One vector is turned by the same rotation once a tick. Each row is the vector after some number of ticks, and that number follows the row.
The counts run from 0 to 1321.
[123 131 132 125 110 142  89 146 142 112  71 137  66 129  97 111 117 110
 167 139 141 104 130  85 106 105 135 166 146 115 197 148 134 132  91 143
  79 153 141 179 103 149 145 112 121 132 140 121 130 110 151 177 132 149] => 511
[124 159 136  81 134 120 134 118 192 129 114 180  99 132 115 133 139  55
 146 134 118 146  80 155 125 157 149  92 140 104 168 114 167 123 128 148
 139 147 172 142 143 141 140 131  69 166 144 148 131 133 102 173 107 123] => 1037
[124  80 138 127 125 100 147 161 103  89  74  83 105 130 108 175 125  90
 173 139 153 139 102 142  98 117 132 148 151 131 161  85 107 108 103 136
  96 167 124 168 126 174 152 132 141 103 112 120 138 165 130 148  94 112] => 109
[117  96 167 114 145  89  83 133 179  99 120 172 151 158 104 116 111  74
 167 129 137 131 148 110 153  89 113 123 117 143 184 109 128 137 118 165
 124 144 148 174 104 166 118 117 101 105 136 159 124 153 137 176 107 134] => 981
[137 159 132  89 155 163  95 129 140 112 110 133 142 117  83 128 109  99
 180 158 138 171  80  88 100  92 128 125 107 125 160 124 150 150 141 144
 140 135 206 156 131 139 110 148 123 117 141 122 134 175 121 165 129 147] => 1309
[140 123 120  72 158 171  97 122 180 102 116 161 121 113  67 110 123  67
 147 146 124 152 123  82 159 102 153 121 117 102 165  97 132 136 114 152
 131 133 165 129 164 110 116 136 137  94 154 122 135 161 129 172 106 146] => 1303
[116  95 137 114 143  92 124 142 196  90 124 114 161 152 114 101  89 111
 193 146 125 163 121 132 149 104 117  85 115 139 156 109 128 100 125 192
 107 154 104 144 103 130 102 140 126 115 134 174 135 175 127 138  88 136] => 171
[151 108 105 105 108 138 118 148 196 134 130 184  96 153 108 115 131  82
 155 118 156  95 144 118 144 111 180 150 125 115 189 107 134 161  92 148
 111 132 116 155 113 165 113  91 123 150 133 142 119 143 116 177 138 142] => 156
[144 158 127 112 135 155 134 161 152 117 145 147  72 163 127 171 131  84
 177 129 113 141  58 153  95 151 152 130 127  96 145 112 123 161 126 171
 139 144 157 136 158 148 131 123 102 182 126 114 172 171 134 167  99 136] => 224
[143  98 107 119 131 135 130 144 183 120 109 155  78 161 110 165 137  81
 142 122 135 114  99 162 111 119 185 113 143 120 139  73  92 153  75 143
 155 167 119 140 126 173 131 129 123 113 129 138 112 172 106 139  85 104] => 883
[127 143 186  91 100 108  83 156 134 122  93 145  99 125  58 127 133 107
 174 147 119 126 138  98 147 114 146 162 140 105 178 106 150 131 142 162
  85 128 131 178 110 151 135  99 134 107 140 115 151 111 105 163 129 140] => 1247
[148 133  89  94 148 123 146 123 147 135  91 181  79 124 147 106 142  75
 152 109 157 107 106 135 129 129 161 120 137 105 178 134 149 140 101 158
 107 149 149 127 160 140 147  96  87 175 127 149 131 160 137 176 153 126] => 549
[133 130 124 103 134 140 151 145 173 103 125 131  64 139 106 146 132  85
 156 146  95 167  56 168 114 158 169  82 140  90 125 104 118 132 123 171
 148 150 119 113 162 129 127 140 119 155 113 135 162 160 114 131  92 119] => 1035
[145 173 121  70 122 136 100 131 120 143  89 168 101 131  96 144 131  94
 126  88 136  96 130 131 124 128 144 141 127  87 171  95 148 150 109 117
 112 144 149 178 139 174 151  79 102 168 150 131 137 159 104 165 162 131] => 378
[129 102 113  85 107 152 136 164 139  95 125  90 127 140  94 129  83 131
 184 140 155 150 122 126 115  84 127 145 108 101 162 106 115 106  94 138
  98 141  98 167 106 167 102 112 178 103 137 119 147 188 126 125 123 151] => 1148
[128 139  93  84 121 174 111 145 112  85  98  97 111 115 127 123  98 111
 185 147 148 150  84 126  64 100 139 121 135 115 147  84 133 100 100 127
 125 149 151 161  98 158 125 144 171 126 128 117 117 183 124 114 138 123] => 420
[141 120 127 105 139  75  86 141  96 118  63 122 118 148 115 107 123 144
 182 109 136 100 145 129 140  78 117 135 135 117 164 104  92 133 117 152
  77 158 101 165 112 171 145  86 130 128 131 138 139 175 144 130 142 120] => 925
[131 106 152 118 145 117  86 151 138 105  87  99  67 150 119 119 140 121
 216 155  94 130  93 127 129  97 149 144 131 139 138  96  88 137 142 174
 116 167 124 137 129 144 140 142 146 114 132 149 136 148 138 125  72 119] => 350
[135 135 132  87 121 127 153 163 105 131  74 101 104 120  83 176 164 117
 143 132 121 161 104 154 110 108 165 124 143  94 138  82  82 118 118 123
 104 159 139 162 130 187 166 131 133 109 146  93 140 162  82 132 100 132] => 1016
[120 120 132  73 132 103 120 134 164  82 114 182 161 128 110 118 118  61
 149 124 150 139 156 143 141 122 172  51 138 117 161  96 133 126 111 149
 128 124 124 154 111 147 134 123 144 129 107 131 141 197 102 143 160 129] => 1292
[138 161 155  94 128 108 124 140 164 149 132 147 110 146  52 132 119 111
 151 141 116 155 122 128 155 127 130 125 112  78 167 143 141 148 142 169
  96 123 121 148 171 139 118  82  92 163 140 133 195 145 108 181 151 151] => 537
[129 120 151 126 140  95  40 132 145  99 105 134 100 150  69 129  99  73
 149 136 117 108 158  92 130 114 113 145 145 135 167  90 147 127 130 154
 114 151 147 171 133 145 129 111 141 123 135 164 128 163 119 190 109 120] => 752
[133 157 121 128 152 107 132 141 122 130  89  84  96 129  97 177 115 138
 154 135 125 172  43 139  87 144 129 116 120  93 128 123 122 121 132 156
 121 162 138 152 161 139 135 118 102 142 142 123 163 178 107 156  92 123] => 46
[131 130 114 103 124 143  74 135 168  91 112 149 122 143 118 141 114  55
 137 110 129 131 117 114  95 129 158  96 138 132 147  76 154 134 104 121
 157 143 150 162 123 155 118 123 164 136 115 152  94 189  96 164 133 124] => 973
[149 132 110  89 142 112  96 144  84 116  70  97 121 134 115 108 129 158
 186 121 123 117 138 137 123  81 126 125 132 111 140  74  82 113 107 149
  85 159 101 158 115 167 159 108 150 130 146 134 153 180 118 118 137 128] => 926
[143 131 150 105 133  86  99 144 123 127  84 137  74 128  66 115 142  98
 164 145 130 114 155 110 143 116 161 147 158 100 176 118 135 139 144 172
  81 114 106 148 131 144 143  87 145 129 122 127 169 148  94 159 162 131] => 930
[127  81 148 111 143  72 112 151 121  87  80 135 100 134 103 108 123 105
 194 164 130 120 143 143 152  91 139 118 170 138 161  95 105 114 123 199
  94 152  98 143 115 143 155 139 132 108 114 132 158 142 138 119 121  99] => 1160
[140 141  74  86 137 138 153 148 156 118 114 115 132 141 167 132  87 143
 169  96 152 129  90 153 107 133 136 131 112  76 153 106 143  92  90 171
  88 157  93 148 122 142 123  92  95 143 140 150 136 182 112 142 107 145] => 552
[128 156 124 127 162  96 113 110 132 144  66 124  54 124  63 116 141 102
 145 162 113 156  78 130 110  96 133 109 140 120 150 147 117 158 136 135
 136 160 167 145 173 151 141 135  95 163 142 142 140 156 119 156 148 119] => 1176
[133 133 142  57 153 110 111 115 125 112  81 144 104 118  75  78 125 125
 170 159 121 150 135 112 175  84 109 111 121  93 171 136 114 117 121 169
  83 160 132 136 157 128 139 127  96 114 153 126 170 132 161 129 134 131] => 1083
[132 120 131 109 133 146  84 162 174 106 116  92 116 166 103 130 115 136
 208 145  83 148 109 118 133  93 119 129 110 140 143  91  85 125 115 167
 126 176 142 151  95 152 119 146 124 114 157 143 127 134 120 136  62 153] => 667
[128 125 141  94 160  66 130 119 163 127 101 159 108 154 126 123 118 119
 155 107 125 141 102 151 180 121 144 101  94  88 143 122 118 125 129 180
 111 162  94 130 162 130 127  90  77 134 145 164 153 169 140 137 103 114] => 627
[128 138 139 119 147 152  72 142 141 101 112 102 104 135 103 132 107  95
 203 152 119 154  85  78 101 108 115 141 104 126 165 128 134 155 141 160
 115 137 183 147 144 133 117 129 145 144 123 136 154 179 144 184 119 150] => 992
[117 140 115  80 149 164  93 102 163  91  97 135  95  98  56 107  95  70
 148 177 143 166  95 101 119 102 122 112 127 104 159 125 162 121 112 132
 149 138 175 149 159 125 101 138 129 126 145 145 130 152 121 149 137 123] => 498
[113 138 134  95 119 165 143 130 195  90 136 157 113 114 121 134 106  57
 153 125 144 161  95 106 122 155 144 121 112 105 186 137 177 113 119 147
 118 137 166 145 155 127 110 123 113 145 126 133 146 150 134 194 111 165] => 1132
[146 136 129 111 162 132  62 133 127 117  72 115  72 136 101  97 156 103
 190 154  75 142  96 103 132  91 136 130 141 148 144  96 101 139 144 163
 126 168 160 132 134 136 143 145 145 129 138 151 112 153 117 134  94 118] => 351
[135 150 141  84 116 159  83 146 123 130  81 130  95 114  53 127 151 104
 162 144 105 134 141  90 130 115 159 155 135  94 170  95 127 131 129 148
  94 131 153 169 123 153 143 121 157 100 148 103 140 130  96 170 116 144] => 1246
[151 142 120 119 130 120 102 153 138 145  84 112  84 121  59 131 135 105
 175 149 114 135 145 103 129 111 165 165 150 106 174 119 128 147 140 160
  76 116 128 151 137 154 139  90 159 131 131 125 151 149  72 182 143 158] => 929
[131 146 114  79 136  99 110 111 109 116  77 125  82 115  49  86  89 131
 145 165 146 127 118 136 142  90 101 125 132  83 165 120 140 114 107 132
 106 151 112 158 149 151 120 100 108 141 149 143 161 150 136 103 178 115] => 278
